In the data rows, the value 500 means zero.
Every row has a hidden score. How much higher is the second row's score than the first row's in each pair? 10 means about the same, 20 much higher and 0 much lower. The score is a weighted sum of the row's numbers plus the product of two more (or one squared), each taken from its middle value.
array([514., 525., 675., 623., 750., 425., 400., 629., 734., 438., 529.])
array([415., 573., 643., 351., 787., 525., 473., 517., 459., 624., 354.]) -> 8
array([278., 410., 754., 520., 476., 470., 487., 590., 456., 556., 475.])
array([595., 430., 236., 561., 628., 550., 569., 595., 532., 410., 611.]) -> 14
array([707., 457., 357., 546., 446., 344., 467., 565., 563., 214., 632.])
array([573., 498., 714., 327., 655., 535., 434., 591., 324., 628., 403.]) -> 4
array([636., 395., 670., 598., 481., 443., 508., 442., 553., 462., 519.])
array([587., 598., 472., 665., 404., 422., 495., 304., 641., 644., 443.]) -> 9
array([556., 502., 443., 533., 592., 488., 568., 593., 505., 522., 531.])
array([228., 490., 319., 550., 462., 529., 334., 587., 669., 343., 486.]) -> 8
array([154., 497., 429., 525., 388., 368., 356., 596., 875., 443., 542.])
array([455., 573., 708., 775., 424., 731., 664., 319., 553., 573., 535.]) -> 18
array([489., 429., 495., 310., 436., 762., 666., 533., 451., 815., 486.])
array([568., 499., 351., 492., 416., 448., 530., 547., 502., 619., 490.]) -> 16
array([290., 590., 483., 395., 465., 667., 548., 638., 527., 523., 503.])
array([455., 445., 644., 440., 599., 474., 420., 654., 468., 476., 526.]) -> 11
array([732., 441., 371., 603., 432., 579., 530., 472., 653., 480., 608.])
array([570., 403., 517., 439., 717., 427., 559., 547., 265., 429., 467.]) -> 13
array([504., 462., 380., 448., 253., 542., 535., 262., 473., 456., 574.])
array([516., 547., 444., 137., 739., 347., 679., 507., 290., 538., 414.]) -> 13
array([646., 484., 534., 809., 446., 543., 587., 351., 427., 601., 492.])
array([494., 422., 362., 661., 390., 518., 558., 528., 580., 392., 601.]) -> 7
array([721., 433., 540., 786., 262., 362., 502., 467., 542., 458., 697.])
array([606., 421., 488., 765., 514., 448., 392., 543., 446., 388., 443.]) -> 11
array([241., 601., 606., 437., 506., 554., 389., 551., 544., 673., 368.])
array([638., 555., 558., 547., 425., 380., 373., 564., 462., 395., 666.]) -> 16
array([565., 422., 468., 438., 500., 135., 467., 555., 344., 444., 397.])
array([411., 488., 513., 259., 541., 458., 490., 541., 517., 511., 480.]) -> 4
array([551., 516., 394., 484., 341., 555., 708., 358., 392., 525., 455.])
array([569., 496., 695., 393., 574., 648., 645., 629., 327., 471., 502.]) -> 11
array([499., 476., 423., 635., 571., 502., 441., 386., 504., 495., 347.])
array([513., 454., 355., 664., 453., 619., 533., 522., 525., 253., 599.]) -> 12
array([653., 463., 351., 602., 402., 595., 636., 363., 636., 425., 625.])
array([274., 413., 550., 443., 448., 325., 316., 587., 466., 370., 480.]) -> 6
array([291., 490., 289., 442., 486., 760., 736., 440., 405., 403., 630.])
array([589., 425., 552., 703., 423., 368., 343., 490., 395., 415., 516.]) -> 11
array([424., 533., 461., 452., 534., 669., 673., 539., 447., 589., 341.])
array([624., 506., 463., 620., 542., 676., 653., 451., 999., 622., 543.]) -> 6
array([652., 531., 456., 415., 255., 388., 439., 411., 470., 556., 425.])
array([455., 532., 595., 546., 445., 529., 476., 474., 384., 522., 368.]) -> 13
array([555., 554., 409., 292., 669., 536., 620., 611., 356., 503., 569.])
array([572., 557., 409., 420., 358., 382., 422., 557., 484., 398., 633.]) -> 9
array([280., 464., 365., 419., 579., 655., 597., 511., 632., 445., 504.])
array([350., 416., 461., 673., 520., 428., 228., 662., 920., 363., 619.]) -> 7
array([414., 497., 496., 589., 448., 410., 404., 562., 543., 586., 429.])
array([515., 519., 585., 301., 551., 658., 591., 561., 426., 508., 504.]) -> 10
array([576., 609., 586., 526., 591., 948., 841., 382., 476., 728., 446.])
array([478., 546., 622., 460., 652., 538., 653., 417., 398., 619., 475.]) -> 10
array([571., 375., 420., 222., 512., 383., 491., 625., 574., 612., 550.])
array([387., 497., 560., 496., 688., 318., 275., 379., 764., 615., 449.]) -> 16
array([654., 688., 513., 574., 491., 564., 689., 310., 406., 895., 479.])
array([689., 563., 248., 214., 276., 576., 764., 454., 375., 562., 509.]) -> 7
array([517., 662., 476., 664., 340., 447., 793., 385., 494., 748., 479.])
array([725., 381., 424., 326., 772., 571., 468., 577., 422., 384., 584.]) -> 4
array([468., 530., 557., 518., 484., 614., 622., 390., 638., 590., 455.])
array([497., 503., 411., 561., 576., 446., 490., 332., 577., 601., 513.]) -> 13
array([382., 436., 542., 542., 512., 374., 478., 498., 345., 394., 429.])
array([399., 531., 439., 548., 557., 530., 511., 593., 572., 434., 480.]) -> 8
array([379., 358., 282., 471., 558., 304., 199., 817., 480.,  58., 426.])
array([541., 465., 497., 581., 448., 679., 395., 388., 463., 387., 450.]) -> 11
array([351., 554., 722., 459., 524., 545., 476., 528., 562., 598., 407.])
array([448., 445., 285., 628., 539., 531., 542., 507., 500., 517., 550.]) -> 15
array([748., 314., 486., 515., 708., 150., 188., 617., 517., 245., 492.])
array([398., 493., 180., 382., 468., 607., 783., 385., 245., 541., 258.]) -> 15
array([348., 513., 431., 393., 548., 690., 597., 401., 457., 547., 452.])
array([674., 530., 482., 720., 581., 263., 159., 454., 515., 462., 330.]) -> 13
array([427., 537., 499., 349., 420., 399., 458., 399., 477., 667., 431.])
array([523., 599., 689., 697., 565., 708., 525., 344., 608., 732., 471.]) -> 13
array([467., 539., 357., 437., 533., 359., 387., 685., 562., 603., 523.])
array([507., 415., 379., 177., 470., 165., 522., 584., 308., 338., 562.]) -> 13
array([569., 423., 464., 597., 313., 353., 508., 475., 308., 360., 400.])
array([540., 493., 687., 549., 526., 598., 530., 604., 435., 566., 462.]) -> 6
array([548., 483., 492., 506., 338., 459., 523., 500., 462., 465., 618.])
array([315., 602., 714., 707., 227., 598., 518., 332., 788., 702., 431.]) -> 8
array([790., 477., 456., 510., 429., 824., 900., 230., 301., 723., 446.])
array([286., 611., 590., 699., 519., 596., 454., 430., 681., 678., 401.]) -> 6
array([272., 454., 913., 751., 682., 601., 423., 599., 506., 420., 451.])
array([745., 533., 408., 292., 744., 310., 591., 390., 479., 623., 488.]) -> 7
array([385., 428., 709., 494., 484., 644., 556., 465., 548., 584., 462.])
array([694., 476., 380., 549., 461., 639., 518., 594., 396., 399., 562.]) -> 15
array([580., 536., 483., 174., 532., 635., 535., 419., 372., 635., 451.])
array([490., 635., 521., 470., 404., 637., 545., 565., 336., 566., 458.]) -> 16
array([283., 449., 570., 460., 658., 540., 404., 672., 322., 303., 445.])
array([345., 431., 489., 605., 501., 524., 455., 588., 532., 358., 533.]) -> 9
array([393., 429., 494., 470., 578., 497., 498., 538., 573., 499., 538.])
array([456., 665., 589., 713.,   0., 544., 500., 103., 519., 733., 432.]) -> 13
array([709., 447., 484., 555., 585., 701., 420., 540., 604., 445., 397.])
array([655., 502., 511., 439., 559., 590., 532., 597., 847., 530., 502.]) -> 5
array([458., 506., 643., 577., 614., 700., 654., 387., 564., 561., 467.])
array([562., 322., 908., 745., 510.,  77.,   0., 731., 594.,  76., 803.]) -> 15
array([555., 611., 547., 399., 615., 457., 593., 466., 396., 434., 439.])
array([449., 517., 375., 406., 614., 672., 558., 451., 481., 515., 465.]) -> 6
array([483., 545., 600., 273., 455., 394., 461., 522., 497., 518., 573.])
array([330., 501., 683., 203., 686., 398., 459., 666., 185., 370., 477.]) -> 14
array([156., 474., 521., 572., 540., 400., 415., 412., 713., 400., 555.])
array([955., 511., 567., 677., 706., 725., 541., 409., 574., 641., 621.]) -> 11
array([709., 554., 445., 327., 665., 777., 707., 437., 306., 650., 458.])
array([289., 554., 456., 500., 390., 483., 524., 397., 582., 489., 527.]) -> 11
array([613., 597., 512., 431., 456., 485., 475., 385., 529., 586., 558.])
array([447., 466., 550., 699., 383., 197., 301., 520., 376., 431., 412.]) -> 15
array([360., 531., 398., 452., 473., 495., 502., 527., 525., 496., 467.])
array([655., 537., 771., 392., 746., 615., 614., 512., 480., 633., 571.]) -> 9
array([640., 451., 440., 766., 244., 504., 484., 352., 675., 418., 505.])
array([604., 358., 959., 660., 599., 483.,  20., 558., 565., 366., 430.]) -> 13
array([277., 483., 436., 456., 536., 297., 305., 665., 447., 279., 555.])
array([532., 543., 500., 433., 569., 655., 538., 485., 630., 593., 354.]) -> 6
array([449., 525., 350., 390., 506., 542., 572., 464., 499., 490., 575.])
array([449., 457., 709., 647., 477., 447., 287., 720., 655., 401., 663.]) -> 9
array([351., 442., 406., 344., 546., 445., 492., 530., 536., 307., 574.])
array([323., 477., 518., 735., 310., 360., 370., 606., 342., 362., 539.]) -> 15
array([637., 395., 523., 452., 666., 528., 477., 414., 459., 467., 402.])
array([597., 402., 471., 304., 665., 419., 543., 725., 372., 328., 617.]) -> 10
array([323., 415., 398., 588., 255., 424., 357., 556., 570., 311., 511.])
array([593., 446., 643., 469., 430., 337., 272., 562., 566., 379., 646.]) -> 8
array([377., 520., 566., 782., 427., 554., 423., 395., 743., 469., 444.])
array([349., 579., 361., 418., 377., 535., 449., 505., 521., 485., 395.]) -> 8
array([547., 623., 229., 169., 514., 637., 660., 590., 358., 524., 534.])
array([594., 539., 519., 357., 312., 344., 472., 476., 294., 511., 490.]) -> 11
array([423., 580., 689., 533., 494., 353., 509., 452., 345., 526., 317.])
array([568., 552., 530., 608., 521., 365., 373., 465., 603., 596., 450.]) -> 6
array([411., 299., 242., 834., 527., 618., 614., 559., 659., 257., 643.])
array([403., 449., 785., 761., 568., 750., 383., 541., 904., 468., 575.]) -> 5
array([438., 570., 459., 411., 719., 509., 328., 482., 498., 588., 451.])
array([366., 497., 564., 529., 618., 526., 282., 650., 464., 379., 511.]) -> 11
array([385., 517., 388., 448., 546., 333., 378., 425., 520., 483., 344.])
array([394., 554., 226., 418., 393., 453., 478., 455., 688., 523., 525.]) -> 9
array([503., 502., 285., 505., 360., 408., 623., 443., 352., 496., 457.])
array([444., 528., 484., 657., 430., 601., 539., 509., 581., 397., 540.]) -> 9
array([472., 540., 424., 585., 257., 577., 425., 429., 414., 386., 474.])
array([469., 549., 481., 529., 437., 613., 644., 330., 351., 586., 460.]) -> 10
array([218., 404., 460., 456., 247., 282.,  98., 900., 852., 137., 616.])
array([409., 521., 444., 293., 622., 536., 392., 652., 561., 454., 483.]) -> 12
array([371., 498., 401., 568., 543., 414., 570., 550., 334., 488., 461.])
array([531., 528., 522., 766., 581., 539., 678., 466., 517., 469., 584.]) -> 12
array([247., 448., 372., 697., 376., 672., 596., 464., 660., 445., 427.])
array([608., 498., 582., 360., 728., 408., 572., 539., 535., 595., 700.]) -> 7
array([262., 541., 520., 479., 434., 451., 553., 553., 431., 577., 483.])
array([162., 431., 344., 493., 482., 510., 305., 751., 742., 205., 530.]) -> 7
array([527., 471., 557., 481., 456., 584., 592., 444., 428., 452., 498.])
array([683., 496., 454., 402., 550., 684., 510., 416., 492., 586., 374.]) -> 6
array([386., 439., 570., 349., 584., 417., 380., 824., 607., 303., 609.])
array([587., 431., 687., 674., 392., 435., 337., 406., 621., 473., 548.]) -> 14
array([471., 514., 643., 669., 463., 595., 381., 471., 489., 512., 381.])
array([384., 519., 652., 645., 445., 539., 311., 697., 503., 396., 530.]) -> 10
array([662., 557., 558., 432., 503., 522., 587., 376., 391., 520., 525.])
array([547., 469., 684., 398., 749., 496., 347., 427., 744., 568., 522.]) -> 2
array([481., 531., 363., 536., 218., 312., 507., 539., 528., 466., 469.])
array([752., 497., 664., 465., 593., 444., 396., 698., 444., 512., 587.]) -> 10
array([618., 502., 512., 438., 681., 471., 589., 420., 301., 498., 384.])
array([555., 486., 250., 670., 330., 602., 545., 409., 705., 487., 640.]) -> 7
array([586., 481., 479., 641., 282., 517., 353., 509., 444., 481., 510.])
array([551., 486., 485., 417., 581., 461., 594., 433., 511., 577., 465.]) -> 8
